In the data rows, zero lies at 4.5, halfway between 4 and 5.
Some points, one per row:
[4. 3. 5. 2. 5. 3. 5. 4. 5. 2. 5. 3. 5. 4. 6. 4.]
[6. 4. 4. 4. 4. 4. 5. 4. 8. 4. 6. 4. 5. 4. 4. 5.]
[4. 4. 6. 3. 5. 4. 4. 5. 4. 3. 5. 2. 4. 5. 5. 4.]
[5. 4. 4. 3. 5. 4. 5. 5. 8. 2. 5. 4. 5. 4. 4. 5.]
[3. 3. 5. 4. 5. 3. 3. 4. 0. 3. 5. 5. 3. 4. 6. 5.]
[7. 6. 1. 5. 6. 5. 6. 3. 7. 5. 1. 6. 7. 5. 4. 4.]
[5. 4. 7. 9. 2. 7. 4. 5. 9. 7. 6. 5. 4. 5. 3. 4.]
[8. 6. 4. 7. 2. 7. 5. 4. 6. 8. 4. 8. 6. 5. 5. 4.]
[5. 3. 5. 5. 5. 3. 5. 4. 9. 2. 5. 3. 5. 5. 4. 5.]
[7. 6. 4. 6. 4. 5. 5. 3. 7. 7. 3. 7. 6. 5. 3. 4.]
[9. 9. 0. 9. 4. 4. 5. 8. 0. 9. 0. 9. 9. 9. 0. 5.]
[2. 3. 4. 4. 4. 4. 3. 6. 0. 3. 4. 5. 3. 4. 7. 6.]
[5. 4. 5. 6. 4. 6. 4. 5. 9. 3. 7. 4. 4. 4. 5. 4.]
[5. 4. 4. 5. 6. 4. 5. 5. 9. 4. 5. 4. 5. 5. 4. 3.]
[2. 4. 6. 5. 2. 6. 4. 6. 4. 3. 6. 5. 2. 4. 4. 7.]
[3. 3. 5. 2. 4. 4. 4. 5. 0. 3. 6. 3. 5. 4. 5. 5.]
[5. 4. 5. 4. 5. 3. 6. 4. 7. 2. 4. 3. 6. 4. 4. 4.]
[4. 5. 7. 6. 0. 8. 4. 5. 9. 5. 9. 6. 3. 4. 5. 5.]
[2. 4. 6. 5. 1. 4. 4. 5. 2. 3. 6. 5. 4. 5. 6. 6.]
[6. 5. 3. 5. 6. 5. 5. 4. 9. 4. 4. 4. 5. 5. 5. 3.]
[1. 2. 5. 3. 5. 3. 4. 5. 0. 3. 4. 3. 3. 3. 6. 5.]
[3. 3. 6. 2. 5. 4. 4. 5. 2. 3. 5. 3. 4. 5. 6. 4.]
[3. 4. 6. 3. 4. 4. 4. 5. 3. 3. 7. 3. 4. 5. 5. 5.]
[5. 4. 5. 4. 5. 4. 5. 4. 7. 2. 6. 2. 5. 4. 5. 5.]
[9. 9. 0. 9. 4. 5. 3. 6. 3. 9. 0. 9. 9. 7. 0. 1.]
[2. 3. 5. 4. 5. 4. 4. 5. 0. 3. 5. 4. 4. 4. 6. 4.]
[5. 4. 5. 4. 4. 4. 5. 4. 9. 2. 4. 3. 6. 5. 4. 5.]
[9. 9. 0. 9. 4. 5. 3. 7. 4. 9. 0. 9. 8. 9. 0. 4.]
[7. 7. 2. 6. 6. 6. 6. 4. 9. 7. 0. 7. 5. 5. 4. 3.]
[8. 6. 4. 4. 6. 4. 5. 3. 8. 5. 0. 7. 6. 5. 3. 2.]
[3. 4. 5. 4. 5. 4. 5. 5. 3. 3. 6. 3. 4. 4. 5. 5.]
[4. 4. 5. 4. 6. 5. 4. 4. 8. 3. 6. 3. 3. 4. 5. 4.]
[5. 5. 4. 3. 4. 5. 4. 4. 7. 2. 5. 4. 5. 4. 5. 4.]
[5. 5. 6. 4. 5. 3. 5. 4. 9. 3. 4. 4. 6. 5. 4. 5.]
[5. 4. 5. 4. 4. 6. 5. 5. 9. 3. 7. 3. 4. 4. 5. 4.]
[4. 4. 5. 2. 4. 3. 5. 4. 4. 2. 7. 3. 5. 5. 5. 4.]
[3. 4. 6. 4. 5. 4. 3. 5. 1. 3. 5. 3. 3. 4. 5. 5.]
[4. 4. 5. 2. 5. 4. 5. 4. 4. 3. 6. 2. 4. 4. 5. 4.]
[5. 4. 2. 4. 5. 4. 5. 3. 8. 4. 3. 5. 6. 5. 4. 4.]
[6. 6. 3. 4. 5. 4. 6. 4. 8. 5. 2. 5. 6. 5. 4. 4.]
[6. 6. 2. 5. 4. 4. 5. 4. 7. 5. 0. 5. 5. 7. 2. 4.]
[4. 4. 6. 3. 5. 4. 4. 4. 5. 3. 7. 3. 3. 4. 6. 4.]
[2. 3. 4. 4. 4. 3. 3. 5. 0. 3. 6. 4. 4. 4. 7. 5.]
[7. 5. 4. 4. 4. 4. 5. 4. 7. 4. 2. 5. 7. 5. 5. 4.]
[3. 3. 5. 3. 4. 3. 4. 5. 0. 4. 5. 4. 3. 5. 7. 5.]
[4. 4. 8. 5. 3. 8. 4. 6. 9. 3. 7. 3. 1. 3. 4. 6.]
[3. 3. 5. 3. 5. 4. 5. 4. 1. 3. 6. 3. 4. 4. 6. 4.]
[3. 3. 6. 3. 5. 4. 5. 4. 1. 3. 6. 3. 4. 4. 6. 5.]
[4. 3. 5. 2. 5. 3. 4. 5. 0. 3. 6. 3. 4. 4. 5. 5.]
[7. 9. 1. 8. 5. 7. 6. 4. 6. 9. 0. 9. 6. 5. 3. 2.]
[6. 4. 4. 6. 6. 6. 5. 5. 9. 4. 4. 4. 4. 4. 5. 4.]
[2. 3. 5. 4. 4. 4. 4. 5. 0. 3. 5. 5. 2. 5. 6. 6.]
[2. 3. 5. 3. 5. 3. 5. 5. 0. 3. 4. 4. 3. 4. 6. 6.]
[3. 3. 6. 3. 4. 5. 4. 5. 1. 3. 6. 3. 4. 5. 5. 6.]
Here are 16 more points, each followed by its number:
[3. 4. 4. 3. 4. 4. 4. 4. 0. 3. 6. 3. 3. 4. 6. 6.] 0
[5. 5. 4. 4. 5. 4. 6. 4. 9. 3. 4. 5. 6. 5. 3. 5.] 1
[4. 3. 6. 3. 5. 6. 4. 6. 4. 3. 6. 3. 2. 4. 4. 5.] 2
[6. 6. 4. 5. 5. 4. 6. 5. 8. 6. 3. 3. 6. 5. 3. 4.] 3
[2. 2. 5. 3. 4. 3. 5. 5. 0. 3. 5. 3. 4. 4. 6. 4.] 4
[2. 4. 6. 4. 5. 4. 3. 5. 1. 3. 6. 5. 4. 4. 6. 5.] 5
[7. 5. 5. 7. 0. 7. 5. 4. 7. 8. 8. 6. 5. 5. 4. 5.] 6
[4. 4. 6. 4. 5. 5. 5. 5. 7. 3. 6. 2. 4. 4. 5. 4.] 7
[5. 4. 6. 4. 4. 4. 4. 4. 8. 3. 7. 3. 4. 4. 5. 4.] 8
[6. 5. 3. 5. 6. 4. 5. 4. 9. 5. 2. 5. 5. 4. 4. 4.] 9
[5. 4. 7. 5. 3. 6. 3. 5. 9. 3. 8. 4. 2. 4. 5. 5.] 10
[4. 4. 6. 3. 5. 3. 5. 4. 6. 2. 7. 3. 5. 4. 5. 5.] 11
[3. 4. 6. 2. 5. 4. 5. 5. 3. 3. 6. 1. 4. 4. 5. 5.] 12
[2. 4. 4. 3. 5. 4. 3. 5. 0. 3. 6. 4. 3. 4. 4. 6.] 13
[3. 4. 6. 2. 4. 3. 4. 4. 2. 3. 6. 3. 5. 4. 5. 4.] 14
[5. 4. 4. 4. 4. 5. 5. 4. 9. 2. 5. 4. 5. 4. 5. 5.] 15
Which of these numbered points is nearest to each point below, ignoring the 2 directions in which the first points spread most? Its number follows each.
[5. 4. 5. 5. 5. 5. 5. 5. 9. 3. 5. 3. 4. 4. 5. 4.] > 7
[6. 5. 7. 9. 3. 6. 4. 5. 9. 8. 5. 6. 3. 5. 4. 4.] > 10
[9. 9. 1. 9. 3. 7. 5. 3. 4. 9. 0. 9. 6. 5. 4. 3.] > 0
[6. 4. 5. 5. 5. 7. 5. 5. 9. 4. 5. 4. 3. 4. 4. 4.] > 2
[8. 9. 2. 9. 0. 9. 6. 5. 4. 9. 2. 9. 5. 5. 3. 2.] > 6
[4. 3. 5. 2. 5. 3. 4. 5. 2. 3. 7. 1. 4. 5. 5. 4.] > 12
[5. 5. 8. 7. 2. 6. 4. 5. 9. 5. 8. 4. 4. 4. 4. 4.] > 10
[4. 4. 5. 3. 4. 3. 5. 4. 5. 2. 7. 3. 6. 4. 5. 5.] > 11
[4. 3. 6. 2. 4. 4. 4. 4. 3. 3. 6. 3. 5. 4. 5. 4.] > 14
[4. 3. 5. 2. 5. 2. 4. 5. 2. 2. 6. 3. 5. 4. 6. 5.] > 11
[3. 4. 6. 2. 5. 5. 4. 5. 2. 3. 7. 2. 4. 4. 5. 5.] > 12
[5. 4. 5. 5. 5. 5. 5. 4. 9. 4. 5. 3. 5. 4. 4. 4.] > 7
[8. 9. 0. 9. 2. 8. 5. 4. 4. 9. 1. 9. 7. 6. 1. 4.] > 0
[6. 6. 2. 6. 3. 6. 6. 5. 8. 7. 1. 7. 6. 5. 3. 3.] > 4
[7. 6. 4. 7. 6. 5. 6. 4. 9. 6. 3. 5. 5. 4. 3. 3.] > 7
[4. 4. 6. 2. 4. 4. 5. 4. 4. 2. 7. 2. 5. 4. 5. 4.] > 14
[3. 3. 4. 3. 5. 3. 5. 5. 2. 3. 6. 2. 5. 4. 5. 5.] > 3
[2. 3. 4. 3. 5. 4. 3. 4. 0. 3. 5. 6. 3. 4. 5. 6.] > 13
[7. 5. 2. 4. 5. 5. 5. 4. 8. 4. 3. 6. 6. 5. 4. 4.] > 15
[3. 4. 5. 3. 3. 4. 4. 4. 2. 3. 6. 4. 3. 4. 6. 6.] > 0
[6. 4. 4. 3. 5. 4. 6. 3. 9. 2. 2. 6. 6. 4. 4. 4.] > 1
[2. 4. 7. 6. 1. 6. 4. 6. 4. 4. 5. 7. 2. 4. 6. 6.] > 10
[6. 4. 5. 4. 3. 5. 6. 5. 8. 4. 3. 4. 6. 4. 5. 4.] > 4
[3. 4. 6. 3. 4. 3. 4. 4. 3. 3. 6. 3. 5. 4. 6. 4.] > 14
[6. 4. 4. 4. 5. 5. 4. 4. 9. 3. 4. 5. 5. 5. 5. 4.] > 15
[5. 3. 5. 4. 5. 5. 5. 5. 7. 3. 5. 2. 4. 5. 5. 5.] > 7
[5. 4. 5. 3. 4. 5. 4. 4. 9. 2. 6. 4. 4. 5. 5. 5.] > 15
[6. 3. 3. 4. 6. 4. 5. 4. 9. 3. 3. 4. 5. 4. 4. 4.] > 9
[6. 4. 5. 4. 4. 5. 4. 4. 9. 3. 7. 3. 5. 5. 4. 4.] > 8
[9. 9. 0. 9. 8. 7. 3. 7. 0. 9. 0. 9. 8. 9. 0. 4.] > 2
[4. 4. 4. 4. 6. 5. 5. 5. 6. 2. 5. 2. 4. 5. 4. 4.] > 7
[2. 3. 4. 4. 6. 3. 4. 4. 0. 4. 6. 5. 2. 5. 5. 6.] > 13
[2. 3. 4. 4. 4. 3. 5. 4. 0. 3. 4. 4. 4. 4. 6. 5.] > 4
[8. 9. 1. 9. 5. 9. 5. 5. 5. 9. 0. 9. 6. 5. 0. 3.] > 2
[7. 6. 1. 6. 5. 4. 5. 4. 7. 8. 1. 7. 7. 5. 2. 4.] > 9
[3. 3. 4. 3. 5. 4. 4. 4. 0. 3. 6. 3. 4. 4. 6. 5.] > 0
[3. 4. 4. 4. 4. 4. 4. 5. 0. 3. 6. 3. 3. 4. 5. 5.] > 0
[6. 5. 3. 3. 4. 5. 4. 5. 9. 3. 3. 6. 4. 4. 4. 5.] > 15
[4. 4. 5. 2. 5. 3. 5. 5. 3. 3. 6. 3. 5. 4. 6. 5.] > 11
[4. 4. 5. 2. 5. 3. 4. 3. 4. 3. 5. 2. 5. 4. 6. 5.] > 14
[5. 4. 5. 3. 4. 3. 5. 4. 7. 2. 7. 3. 6. 4. 4. 6.] > 11
[6. 4. 4. 7. 5. 6. 5. 4. 9. 5. 5. 4. 5. 5. 3. 4.] > 7
[3. 3. 5. 3. 3. 5. 4. 5. 1. 3. 5. 4. 4. 4. 6. 5.] > 15
[4. 4. 6. 4. 2. 7. 3. 5. 9. 2. 7. 5. 2. 4. 4. 8.] > 10
[6. 5. 4. 5. 5. 4. 5. 4. 8. 3. 3. 5. 6. 6. 3. 4.] > 1
[5. 3. 5. 4. 5. 3. 5. 4. 8. 2. 6. 3. 5. 5. 5. 4.] > 11
[2. 3. 4. 4. 6. 4. 4. 4. 0. 3. 6. 4. 4. 3. 5. 6.] > 13
[2. 3. 4. 3. 4. 3. 3. 5. 0. 4. 6. 4. 4. 4. 5. 6.] > 13
[4. 3. 6. 5. 4. 6. 4. 5. 8. 3. 7. 3. 3. 4. 4. 5.] > 2
[3. 3. 4. 3. 5. 4. 3. 4. 0. 4. 5. 4. 2. 4. 6. 5.] > 0
[9. 9. 0. 9. 9. 9. 4. 9. 0. 9. 0. 9. 8. 9. 0. 0.] > 2
[5. 4. 5. 4. 3. 5. 4. 4. 9. 3. 7. 4. 5. 5. 5. 4.] > 8
[6. 4. 5. 4. 5. 5. 5. 5. 9. 2. 5. 3. 5. 4. 5. 5.] > 15
[2. 3. 5. 3. 4. 3. 5. 4. 0. 3. 6. 3. 4. 3. 6. 5.] > 4
[8. 5. 4. 5. 5. 5. 6. 3. 8. 6. 0. 6. 7. 6. 4. 3.] > 4
[7. 5. 4. 6. 4. 5. 4. 4. 8. 5. 4. 6. 6. 5. 3. 4.] > 8
[2. 3. 5. 3. 5. 3. 4. 5. 0. 3. 4. 5. 3. 4. 4. 7.] > 1
[9. 9. 2. 9. 4. 8. 5. 3. 4. 9. 0. 9. 6. 6. 1. 2.] > 0
[4. 4. 6. 3. 5. 4. 5. 4. 4. 3. 6. 2. 5. 5. 4. 4.] > 12
[2. 3. 4. 3. 4. 3. 4. 4. 0. 3. 4. 4. 4. 4. 5. 6.] > 15
[5. 4. 4. 4. 5. 4. 5. 4. 9. 2. 3. 5. 5. 5. 4. 3.] > 1
[5. 4. 6. 5. 1. 7. 5. 5. 9. 3. 7. 3. 3. 4. 5. 5.] > 10
[3. 4. 5. 3. 4. 4. 4. 5. 2. 3. 7. 2. 4. 4. 5. 6.] > 0
